Look-ups in named tables: a row name and a column name give one cell, copied from the table.

Bopel
         Ved  Lav  Likuveg  Badu  Lezik  Bef  Nas  Geku
Zif      184  113      110    57    153  129  107   106
Biv      178  142       72   127    109  223  114   117
Dom       85  127      129   130    176   34   79   110
Vakiga   144  109      189   107     95  153  105   116
Nufilil  152  120      148   129     49  194   90   111
Tezuz    224  116      108    86     66  229  113   113
Botimid  168  114       80    92    120  140  138   122

Likuveg of Botimid is 80
Badu of Dom is 130
Geku of Vakiga is 116
Nas of Zif is 107
Nas of Vakiga is 105
Ved of Zif is 184
Bef of Tezuz is 229
Badu of Zif is 57
Ved of Botimid is 168
Lezik of Zif is 153
Geku of Tezuz is 113
Nas of Biv is 114
Lezik of Tezuz is 66
Lezik of Dom is 176
Lezik of Nufilil is 49
Geku of Nufilil is 111
Ved of Biv is 178
Badu of Vakiga is 107

Table Vun
         Nuv  Gal  Moz  Taleto  Kapi  Donimi  Zer
Veko      84  193  158     146   118     177  180
Manipa   145  189  127     158   181     232  160
Tudulaf  182  186  227     161    59     218  192
Segap    193  154  237     118   240      53   79

Kapi of Manipa is 181
Taleto of Tudulaf is 161
Kapi of Segap is 240
Donimi of Manipa is 232
Donimi of Segap is 53
Gal of Veko is 193
Kapi of Tudulaf is 59
Moz of Manipa is 127
Taleto of Veko is 146
Moz of Tudulaf is 227
Zer of Manipa is 160
Nuv of Veko is 84
Taleto of Manipa is 158
Nuv of Manipa is 145

Balaro
fields: Vozinef, Figare, Kebuko, Narufe, Sak, Doti, Kofipuz, Talo
Kisun: [11772, -31240, 1563, -22491, -24871, -2543, -12940, -1447]
Sira: [36550, -7885, 80898, -39643, -15426, 4260, -5291, 15812]
Zenatur: [-14041, -18245, -15370, -47810, -25843, -26110, -22916, -64586]
Rupiti: [4714, -58810, 19366, -11852, -20803, -13178, -21920, 8361]

Kisun, Narufe -> -22491
Zenatur, Vozinef -> -14041
Sira, Doti -> 4260
Sira, Figare -> -7885
Rupiti, Narufe -> -11852
Zenatur, Kebuko -> -15370
Kisun, Kofipuz -> -12940
Rupiti, Kofipuz -> -21920
Sira, Vozinef -> 36550

Lopa =
,Nugelid,Gula,Lof,Limorag
Gad,18783,44949,61913,76090
Ran,98228,91090,78435,18819
Zivaked,66331,37709,62211,67020
Momero,35342,54728,71503,51210
Vuz,87262,63218,74235,42864
Kulilet,52038,46062,56849,58231
Duf,32079,58291,60164,88680
Fumud,41617,25064,87946,50588
Gobanod,69565,60138,36539,77845

What is the Limorag of Vuz in Lopa?
42864
What is the Lof of Vuz in Lopa?
74235
What is the Lof of Kulilet in Lopa?
56849
What is the Lof of Ran in Lopa?
78435
What is the Limorag of Fumud in Lopa?
50588
What is the Nugelid of Fumud in Lopa?
41617
What is the Limorag of Duf in Lopa?
88680
What is the Lof of Momero in Lopa?
71503
What is the Nugelid of Momero in Lopa?
35342
What is the Limorag of Gobanod in Lopa?
77845
What is the Gula of Fumud in Lopa?
25064

Dov:
|  | Lifo | Tirulo | Gid | San | Kasu | Geluni |
|---|---|---|---|---|---|---|
| Remeg | 0.4 | 0.1 | 0.8 | -0.5 | -0.1 | -0.6 |
| Daba | 0.6 | 0.7 | 0.4 | 0.0 | 0.0 | -0.3 |
| Rim | 0.9 | 0.1 | 0.2 | 0.0 | 0.5 | -0.7 |
| Vibeb | 0.6 | 0.1 | 0.2 | -0.1 | 0.6 | -0.3 |
| Visize | 0.0 | 0.0 | 0.3 | 0.5 | -0.2 | 0.1 |
| Gavudi | 0.7 | -0.5 | 0.2 | 0.0 | -0.1 | -0.2 |
| Mele | 0.7 | 0.2 | 0.6 | 0.1 | 0.3 | -0.2 |
| Nit | 0.9 | 0.2 | 0.6 | 0.1 | -0.3 | -0.2 |
| Palif | 0.8 | 0.1 | 0.1 | 0.1 | -0.1 | -0.1 |
| Bifezut | 0.9 | 0.1 | 0.7 | -0.2 | -0.1 | -0.1 |

Remeg, Tirulo -> 0.1
Gavudi, Tirulo -> -0.5
Mele, San -> 0.1
Nit, Tirulo -> 0.2
Visize, Kasu -> -0.2
Gavudi, Gid -> 0.2
Mele, Geluni -> -0.2

Tugi =
|  | Kegimo | Fude | Zese | Rov | Fuge |
|---|---|---|---|---|---|
| Lutegul | -1716 | 29779 | 15275 | 19729 | 17930 |
| Nakidab | 12416 | -1396 | -837 | -284 | -7974 |
| Zem | 30330 | 67044 | -44527 | -3118 | -24046 |
| Zekesos | 2532 | -69743 | 24846 | -1733 | 22490 |
| Botu | 8030 | 17254 | -5489 | 1453 | -10755 |
| Rodite | 36649 | -16463 | 40249 | 40553 | 45615 |
| Lib | 24596 | 54670 | 10963 | 26190 | -12442 |
| Botizi | 15824 | 47073 | -39587 | -6068 | -10367 |
| Binuror | 21464 | -28757 | 64049 | 38317 | 34937 |
| Nem | -4668 | 30555 | 14396 | 18905 | 15133 |
| Fepi | 2840 | 13755 | 5450 | 9956 | 2026 |
| Sogon | 1033 | 6090 | 1037 | 3683 | -61 |
| Tani | 32805 | -33021 | 19464 | 14156 | -832 |
| Febuv | -28000 | -35064 | 26991 | -59053 | 95740 |

Fuge of Sogon is -61
Zese of Tani is 19464
Zese of Nakidab is -837
Rov of Zekesos is -1733
Fuge of Rodite is 45615
Fuge of Lutegul is 17930
Kegimo of Tani is 32805
Fude of Rodite is -16463
Kegimo of Fepi is 2840
Fuge of Botu is -10755
Kegimo of Zekesos is 2532
Fude of Botizi is 47073
Zese of Zekesos is 24846
Kegimo of Lib is 24596
Rov of Binuror is 38317
Kegimo of Botu is 8030
Which row has the largest Kegimo? Rodite

Sul =
fields: Dos, Nalani, Dipivaf, Kepu, Kala
Mupat: [141, 71, 121, 159, 136]
Mizot: [44, 147, 56, 233, 105]
Nol: [164, 165, 119, 142, 171]
Vafaru: [128, 116, 118, 126, 139]
Kesis: [110, 131, 122, 156, 136]

What is the Dipivaf of Nol in Sul?
119
What is the Kepu of Mupat in Sul?
159
What is the Kala of Mupat in Sul?
136
What is the Nalani of Mupat in Sul?
71
What is the Kala of Mizot in Sul?
105
What is the Dos of Nol in Sul?
164
What is the Dos of Vafaru in Sul?
128
What is the Nalani of Mizot in Sul?
147
What is the Kepu of Kesis in Sul?
156
What is the Nalani of Vafaru in Sul?
116
What is the Kala of Vafaru in Sul?
139

Lig =
|  | Sofun | Kat | Mekurom | Nenom | Fikodir |
|---|---|---|---|---|---|
| Nep | 235 | 155 | 151 | 138 | 147 |
| Tud | 177 | 178 | 151 | 44 | 83 |
| Gateg | 152 | 155 | 151 | 105 | 121 |
| Bogudov | 121 | 99 | 83 | 105 | 124 |
| Fup | 239 | 155 | 157 | 105 | 180 |
| Fev | 177 | 160 | 151 | 105 | 95 |
| Nus | 177 | 155 | 151 | 105 | 121 |
| Zel | 169 | 150 | 118 | 111 | 96 |

Nenom of Nus is 105
Kat of Nep is 155
Sofun of Fup is 239
Sofun of Zel is 169
Nenom of Tud is 44
Sofun of Tud is 177
Fikodir of Fup is 180
Fikodir of Tud is 83
Fikodir of Fev is 95
Fikodir of Nep is 147
Sofun of Bogudov is 121
Mekurom of Zel is 118
Row with the largest Nenom: Nep

Bil:
       Gos  Lumilus  Kifudis  Menipir  Vukilud
Miz    465      337      249      276      848
Fuz    389      467      318      340      121
Gafer  433      396      423      439      378
Gis    369      451      553      592      491

Gos of Gafer: 433
Kifudis of Miz: 249
Menipir of Miz: 276
Gos of Gis: 369
Kifudis of Gafer: 423
Vukilud of Miz: 848
Lumilus of Gis: 451
Which row has the largest Lumilus? Fuz

Buteza
|  | Murot | Rokem | Fubuni | Difumi |
|---|---|---|---|---|
| Vetafit | 20 | 22 | 64 | 60 |
| Ronuzof | 66 | 63 | 89 | 62 |
| Gakivaz | 39 | 40 | 78 | 58 |
| Sof | 43 | 38 | 69 | 63 |
| Bemuma | 84 | 74 | 62 | 74 |
| Kef | 57 | 69 | 92 | 56 |
| Mumupok | 59 | 46 | 54 | 69 |

What is the Rokem of Mumupok in Buteza?
46
What is the Difumi of Bemuma in Buteza?
74
What is the Fubuni of Vetafit in Buteza?
64
What is the Fubuni of Kef in Buteza?
92
What is the Difumi of Sof in Buteza?
63
What is the Difumi of Ronuzof in Buteza?
62
What is the Murot of Gakivaz in Buteza?
39
What is the Murot of Kef in Buteza?
57
What is the Rokem of Vetafit in Buteza?
22
What is the Difumi of Gakivaz in Buteza?
58
What is the Rokem of Bemuma in Buteza?
74
What is the Fubuni of Gakivaz in Buteza?
78
What is the Fubuni of Sof in Buteza?
69
What is the Difumi of Kef in Buteza?
56
What is the Difumi of Mumupok in Buteza?
69
What is the Murot of Ronuzof in Buteza?
66

